Here are some points, each followed by its number:
array([ 0.303, -0.068, -0.199,  0.446,  0.360, -0.514,  0.288, -0.027]) 0
array([ 0.220,  0.075,  0.466,  0.334, -0.463,  0.129,  0.972,  0.300]) 1
array([-0.746, -1.129, -0.816, -0.865, -1.212, -0.688, -0.726, -0.661]) 2
array([ 1.474,  1.376,  0.985,  1.373,  1.462, -0.062,  0.964,  0.340]) 3
array([ 0.616,  0.666,  0.900,  0.540, -0.181, -0.005, -0.422, -0.885]) 4
array([-1.241, -1.032, -0.692, -1.208, -1.212, -0.950, -1.146, -0.798]) 5
array([-1.241, -1.222, -1.109, -1.208, -1.212, -1.271, -1.226, -1.259]) 6
array([-0.305, -0.444,  0.165, -1.090, -1.212, -0.242, -0.617, -0.686]) 7
array([1.526, 1.545, 1.504, 1.559, 1.555, 1.496, 1.541, 1.509]) 8
array([-0.447, -0.493, -0.095, -0.009, -0.153,  0.144,  0.139,  0.124]) 9
array([ 0.485,  0.636, -0.277, -0.464,  0.204, -0.111, -0.778,  0.668]) 10
array([-0.211, -0.626, -0.919, -0.882, -0.491, -0.789, -1.226, -0.840]) 11
Which three points above are nearest to each new point by angle? Their numbers follow each, nearest first.
array([-0.952, -0.724,  0.040, -1.208, -1.212,  0.100, -0.390, -0.911]) : 7 5 2
array([0.530, 0.698, 0.807, 0.870, 0.410, 1.206, 1.290, 1.376]) : 8 1 3
array([ 0.467,  0.515, -0.389,  1.559,  1.555,  0.916,  1.541,  1.509]) : 8 3 0
array([1.526, 1.545, 1.504, 1.559, 1.555, 1.496, 1.541, 1.231]) : 8 3 1
array([1.526, 1.545, 1.504, 1.559, 1.555, 1.496, 1.255, 1.509]) : 8 3 1
array([0.391, 0.428, 0.690, 0.772, 0.509, 0.649, 0.683, 0.963]) : 8 3 1
array([1.234, 1.384, 1.352, 1.559, 1.555, 1.496, 1.541, 1.254]) : 8 3 1
array([-1.165,  0.493,  1.504,  0.827, -0.061,  1.496,  1.541, -1.256]) : 1 8 4
array([1.092, 0.585, 0.716, 1.559, 1.515, 1.496, 1.486, 1.509]) : 8 3 1
array([ 1.526, -0.112, -1.264, -0.599,  0.242, -1.271, -1.226,  1.185]) : 10 11 0
array([-0.332,  0.883,  1.504,  1.559,  0.880,  1.496,  1.541,  0.971]) : 8 3 1
array([1.267, 1.452, 1.170, 1.540, 1.290, 1.496, 1.398, 1.509]) : 8 3 1
